Each path is a new rotation, seen through one point. The rows after it are directions, each followed by how far the rotation turns it, in degrees a step (0 if it stays put).
Each turn is a multiple of 5 degrees from 10 to 175, or 0.
Each row of a path follows its step; steps can be skipped.
Rotation 1:
step 0: [ 11.2 -16.3   9.5  -0.1  -7.5  -4.3  34.6  14.9 -17.5 -31.6  27.4  25.6
   3.7 -47.9  27.0  20.6   4.6 -24.2 -24.8  16.0  -1.7  37.2 -24.2 -23.1
   3.3 -10.9  12.9 -24.2   7.9   1.5  10.7   2.6  17.2   7.4  25.6  18.3
  13.3   9.0  10.3  -2.7  -4.3   5.2  11.8   4.3 -36.1  -5.0 -25.6 -25.5
   1.9  -9.7  16.2 -33.3  -4.0  -8.9  27.3   9.9   0.3   1.8]
step 1: [ -1.5   4.3  -9.4  24.2  -6.3  10.0  13.5 -13.0  -3.3 -33.2  23.8 -50.4
  -4.0  -1.9   2.9 -17.4   6.9  -8.8  19.7  40.9   7.6   4.4  13.3 -36.8
  10.0  25.9   8.6   4.2  -0.6 -29.6  26.4  -9.3 -14.2   6.9 -27.7  27.0
 -17.3  24.4  -9.3 -22.8 -14.4  -7.9  25.2  -9.5   4.2   9.2  14.5   5.8
 -28.5 -16.9  10.2 -17.6 -15.4   0.3   9.6  -9.8  39.1 -11.4]
step 2: [  8.8  34.0  25.5  18.5  14.1  -5.1  42.5 -33.9  13.0 -30.6  19.6  28.8
  -0.2   2.6 -27.8  20.4  -8.5   6.3  11.5  -8.7  11.0  -2.5  -3.6  -7.2
  10.7   4.4  12.7   7.1  31.6  -7.5  28.8   4.2   0.0 -21.7  47.3   6.8
 -18.5 -16.1 -10.2   0.7 -24.3 -35.6 -15.6   3.2  -3.3  22.0  -4.8   8.7
   7.1 -10.3  34.3  13.1 -22.5  12.0   3.3   1.1  -3.6  -3.5]
step 3: [  4.1  -0.3   5.6  25.3  25.6 -15.0   4.4  18.5   5.3 -31.1  16.5 -18.1
 -30.9  18.2  10.2   8.7 -27.1 -35.0  -3.9   0.9   0.2 -18.9 -40.4 -12.0
 -26.4  -8.8  22.2 -10.6   1.7 -33.8 -30.2  11.0  -0.1  -0.8 -17.4  16.2
  26.0  -9.2  -9.6  -1.7  -9.6 -29.6 -20.5  38.2   2.3   4.7  15.5 -35.1
 -23.6  -4.5 -11.1 -13.7 -28.2   4.5  -5.0  -6.6 -10.4  -4.2]
step 4: [ 22.8 -12.2  48.2 -10.9  -6.7 -15.3  20.7  -5.5  25.5 -22.3 -27.0  -5.1
  -6.6 -52.6  14.8  16.1   6.1 -13.2  23.8   6.2 -15.8  30.9  -8.3  -8.8
 -21.5  12.3  26.2   3.2 -23.5 -16.3  13.8  25.4 -11.8   3.4 -21.9  16.5
  16.3   1.3 -18.5   9.0 -26.5   6.5 -26.4 -20.6   1.3  35.7  -4.0  13.0
  16.6  -9.2   2.5  17.5  -4.3 -10.6  -2.6   0.0  15.2  14.2]
step 5: [ 10.1 -13.0  17.8  31.5 -24.7  19.1  13.2   9.6 -19.7  -2.1   7.0  30.9
 -14.6  -7.9 -26.5 -34.0 -15.3 -21.5  20.6  30.1  30.9  10.2 -13.3 -36.3
 -12.9   7.0  -5.6   4.0  30.2  -4.1 -17.7 -24.0 -29.3  -6.4  -2.3   3.3
  28.3  31.5 -27.8 -16.6   0.0 -16.8 -22.6 -20.2   9.6   9.0 -13.2   0.1
 -23.7   3.3  13.4   0.8  10.2  -9.3   8.7  20.2 -11.8  -9.7]
step 6: [ 10.3 -10.3  -2.4   2.6  15.7 -18.7  14.9   4.8 -25.3 -27.8  27.8  11.9
  -1.8  18.5   1.8  -3.0 -21.2   8.6  42.8   3.9 -11.6  21.5 -24.8  27.1
   8.1   5.2  26.6  14.8  -5.4  15.7  28.4  -2.0  -3.1 -51.3 -35.5  -7.7
  15.0 -31.7   5.3  -5.4  -8.5 -28.2  10.1 -18.8   1.4  16.6   2.8   4.8
  -2.9 -16.5  16.0 -33.1  -3.1 -37.3   9.9   5.7   1.4   2.9]
step 7: [ 38.2 -29.1 -16.9 -25.0  16.2  13.8  13.6   5.8 -12.2 -15.0  -9.6   1.9
  22.9  15.4  -6.1   1.8  13.8 -56.4  35.8  25.8  32.4  -9.6   8.3   4.5
 -22.4  -9.6 -10.4  -5.6   2.0  -8.0 -10.5   2.8  -9.7 -24.4  -3.0  28.5
 -19.6 -14.8 -19.0  12.5 -17.3 -24.4  -6.9  16.7   3.3  30.7   7.7  -9.6
  23.7  -1.3   0.7   9.3  -4.5  23.2 -14.7  -6.3   5.5 -30.8]
step 8: [-16.8 -15.2  23.7  -3.5   1.0   0.4  -3.3  21.7  24.7  13.1  11.3   6.4
 -25.6 -26.9 -20.5  31.6 -15.6 -45.9   9.5 -45.8  14.1  28.1   0.0  -0.2
   9.0  11.5  -9.2  -3.5   1.4   3.4  -4.1 -23.6 -45.2  -4.7  -5.8  -1.1
   4.4 -36.8   2.1 -23.0  -9.2   4.2   2.5 -18.5   2.1  34.6   3.2 -18.4
   0.3  12.8  11.8 -14.0 -34.0 -16.1   0.8 -15.8  -4.5 -15.5]
step 9: [ 16.5 -20.9   1.6  -8.4   7.9 -22.4  37.3  23.3  25.4   6.4 -12.4   7.4
  -2.6 -17.4  19.9  -1.0  -0.8 -58.4   3.5   9.7  15.1  -8.5 -13.0 -13.4
  30.6  14.1   1.1   7.1   4.5   0.0  10.2  -4.0  17.5   7.3  -8.9 -11.1
  15.5  14.6 -36.7  12.2 -22.8 -25.5  17.3   4.2  -5.2 -26.4 -17.2   8.9
  -1.0   8.9  -0.5 -47.3  28.9 -26.6  12.3  15.3  -0.9 -20.5]
Directions:
[  5.1   4.9   1.7   2.7  -6.0   9.4  -0.8   0.0   1.6  -1.8  -1.5   3.2
   1.9   2.5   0.1   3.1  11.8   1.4  -0.2   3.0  -1.1  -2.5   8.1  -3.0
   1.2  -1.8   0.5  -3.4  -1.2 -11.8   4.2   6.3  -5.5  -0.7  -0.6  -3.0
  -0.4 -10.2  -1.9  -1.7  -2.4   0.8  -6.7  -8.4  -0.1  -1.3   4.9   4.6
   3.4   6.2   1.0   6.8   7.7   5.4   6.8  -0.5  -7.0 -11.5] : 130
[ -4.2  -4.3  -5.1   0.0   4.2   0.0 -10.9  -2.7  11.0  -0.3   1.1   2.1
  -1.1  -3.5   3.9   3.4  -1.7  -7.6  -9.2  -2.4  -5.4   6.8  -4.4  -4.3
  -2.1  -0.5  -5.3   0.9  -6.8  -4.9  -7.0   1.2  -0.5   1.9   2.2   1.2
   6.0  -1.3   1.0   0.8  -9.1   1.5  -6.1   1.3  -7.5   6.7  -2.6   5.2
   4.7  10.0  -1.5  -1.1   0.2   0.0 -11.7   6.0   0.6  -2.7] : 80
[ -1.4  -1.4  -1.5  -8.5   2.7   1.1  -4.1  10.2   8.5  -5.2 -10.3  12.4
   1.6  -7.9  -1.1   7.7   4.4   6.7   7.3   4.8  -2.3 -10.0  -4.7  -0.4
   3.2   3.4   6.7   3.0  -0.7  -3.9   0.1  -3.4   4.0  -6.8   5.9   3.2
  -3.3   5.0   4.6  -3.1  -2.2  -3.0   7.4   3.9   0.2   0.5  -2.5   6.4
  -0.6   0.3   2.7   3.7   0.6  -1.7   1.3   3.2   0.2   0.6] : 155
[ -3.2  -5.6   0.1  -1.6   7.3  -3.4   7.8  -3.0   0.4  -2.1  -1.4  -3.0
   3.5   1.9  -1.0   7.2  -2.2   0.8   2.2  -7.5   0.3   1.3   1.4  -0.7
  -3.2  -3.3   0.4   1.8   2.5  -1.2   1.6  -4.6   8.9   2.9   2.5   1.2
   0.0  -0.9   0.9   2.8   0.9   2.6  -6.5  -7.4 -11.0  -1.5 -13.1  -3.4
  11.5  -7.9   8.9   7.2   9.4  -3.3   7.4   3.9  -1.4  -1.5] : 170
[  0.6   3.1  -5.1  -4.4  -5.0  -3.0  -1.3  -5.1   0.9  -1.9   0.4  -9.2
  -6.4  -9.7   4.1   2.2   4.2  -1.2  -7.2   2.9  11.0  -6.1   0.5  -3.2
   3.0   6.4  -3.3  -4.7  -0.3   2.9  -1.4 -10.0  10.8  -1.5   4.7   0.6
  -4.8  -8.1   1.6   1.4   0.3  -2.3   2.3  -5.6  -7.3  -3.8   2.4   3.5
   1.5   4.0   4.0 -10.0  -4.0   2.3   3.1  -7.8  -3.6   0.1] : 35
[ -2.1   3.0  -3.0   4.2  -3.3   7.6  -3.2   3.6   5.5   8.1  -6.1  -2.2
   0.2   4.9   3.2  -7.9   1.4   3.0   8.9   0.1  -0.6  -2.4   2.5  -4.2
  -9.4 -10.9   0.2   6.1   1.0   4.3   4.0  -1.5   0.6   8.3   8.0  -3.8
   3.4  -8.1  12.0   4.6  -4.7   2.6   1.4   3.3  -3.2  -3.8  -1.4   3.4
   2.9   2.4  -1.6  -4.4  -1.3   0.2   3.3  -2.6   3.2  10.0] : 0
